In the data rows, the value 128 means zero.
Here are some numbered points:
[126 149 105 125 107 108 124 130 186 145 138 131 174 125 146 128 113 119
 105 146 117 150 122 172 137  94 150 140 108 131 124  94] 0
[133 111 128 131 114 115 150 140 132 126 125 115 120 160 132 150 155 148
 153 124 103 132 109 167 105 111 137 142 140 135 169 106] 1
[125  85 145 120 173 123 135 142  58 110 126 157 119 105  95  97 100 157
 157 107 172  97 144   3 126 201 125 126 126 133 110 202] 2
[136  81 137 121 151 178 153 131 122 117 141 133 101  90 139 138  83 149
 160 121 143  92 150  68 128 200 114 164 124 166  93 168] 3
[122 144 119 133 106 120 118 121 152 127 128 126 141 132 138 137 130 114
 108 137 121 142 115 172 130  97 142 137 125 123 133 103] 4
[133 143 138 138 124 157 131 124 108 135 133 130  94 106 137 133 112 112
 118 128 130 140 148 126 151 114  96 107 135 132 114 143] 5
[119 145  97 119 145  85 128 147 196 125 152 172 232  90 147 115  69 130
  79 155 134 126 147 114 156  98 176 133  99 141  98 117] 6
[ 99  71 133 110 173  92 102 154 113 106 138 191 214  76 117  84  68 145
 103 107 171  87 161   0 114 192 181 131  66 163  97 204] 7
[119 116 106 115 136  95 123 142 172 127 136 146 199 100 142 119  86 132
 104 125 127 111 134  99 127 135 176 135  99 153 108 131] 8
[126 133 107 129 131 105 123 128 152 128 116 121 148 120 115 126 126 113
 109 136 130 132 117 125 129 113 140 128 122 119 114 119] 9
[119 112 105 128 113 123 133 132 140 142 125 131 132 140 136 150 132 116
 134 130 120 151 134 143 119  99 123 141 123 138 137 103] 10
[125 157  98 129 105 100 117 128 193 144 137 120 184 123 152 132 120 109
  88 151 104 144 120 195 141  79 149 130 107 126 126  70] 11
[120 127  98 116 144  97 135 136 160 137 147 168 196  95 136 107  83 132
 102 139 138 117 153  92 146 125 164 131  96 145 100 139] 12
[128 123 148 128 142 144 126 125  76 126 120 120  84 142 109 127 146 139
 154 110 138 123 129 100 125 154 100 119 148 118 136 156] 13
[182 173 140 137 117 153 167 108 138 130 108  77  60 153 138 153 173 109
 145 157 107 126 107 207 162 104  89 108 196  99 133  95] 14
[120 123 101 131 112 100 130 127 192 133 136 153 185 124 170 135 112 109
  90 156 126 115 120 166 120  90 178 135 101 163 117  98] 15
[ 99 131 129 146 120  91  88 128 128 106 118 149 172 105  96  93 113 111
  85 126 143 135 109  87 120 122 166 129  88 115 116 138] 16
[133 148 103 124 100 111 124 127 187 133 137 121 158 138 152 136 134 109
  99 157 104 143 108 205 128  78 151 147 114 127 140  75] 17
Which five points above are nearest to each new point by angle? Their numbers follow each, nearest first.
[140 131 178 136 135 200 135 114   3 119 105 100   0 160  96 138 186 147
 184  95 134 131 123 106 131 160  40 118 201 104 159 169] 13 5 14 2 3
[147 172 139 141  87 162 130 108 126 135 118  86  64 172 133 151 181 113
 130 144 102 167 105 234 140  71  89 116 165  91 165  83] 14 4 1 17 10
[170 140 159 123 143 149 161 128  65 122 117 117  64 150 118 115 148 135
 167 144 145 116 125 112 147 149  78 119 172  99 125 156] 13 14 5 2 3
[134 108 122 134 127 114 145 130 144 122 130 120 140 147 139 146 144 139
 144 133 121 127 113 152 108 118 145 141 127 137 153 115] 1 10 17 15 4
[183 152 132 139 124 135 164 117 162 143 120  86 101 120 138 150 143 114
 131 158 114 126 113 203 158  99 108 103 176 115 123  91] 14 17 4 11 1
[144 100 115 129 119 110 162 135 143 139 122  99 115 163 142 166 162 151
 151 126 105 133  98 177 100 107 138 160 160 145 185 105] 1 10 14 17 4
[171 164 135 135 124 141 163 112 148 144 125  96  92 133 137 143 145 122
 134 145 111 132 116 186 157 111 109 103 170 113 120  96] 14 17 4 1 5
[138 111 131 130 126 111 147 128 130 130 128 117 119 155 140 148 153 146
 147 128 117 123 119 149 115 121 133 139 143 130 163 116] 1 14 10 17 4
[102  91 123 110 176  97 112 140 105 124 151 173 178  90 105 102  89 153
 120 105 159 111 147  23 122 174 162 138  96 149 103 182] 7 2 12 8 16
[156 148 133 132 123 130 147 120 142 130 126 111 105 136 131 147 138 113
 136 147 117 125 114 160 153 113 117 109 154 116 118 107] 14 17 4 11 1
[153 179 133 140  86 159 127  98 123 144 127  86  48 183 130 153 196 111
 127 145  92 171 100 253 150  54  69 122 175  99 168  71] 14 4 1 17 10
[119 117 183 104 177 170 101 139   0 120 107 120   0 143  63 111 170 168
 208  54 177 106 143   1 111 226  51 113 179 102 138 232] 13 2 3 5 7
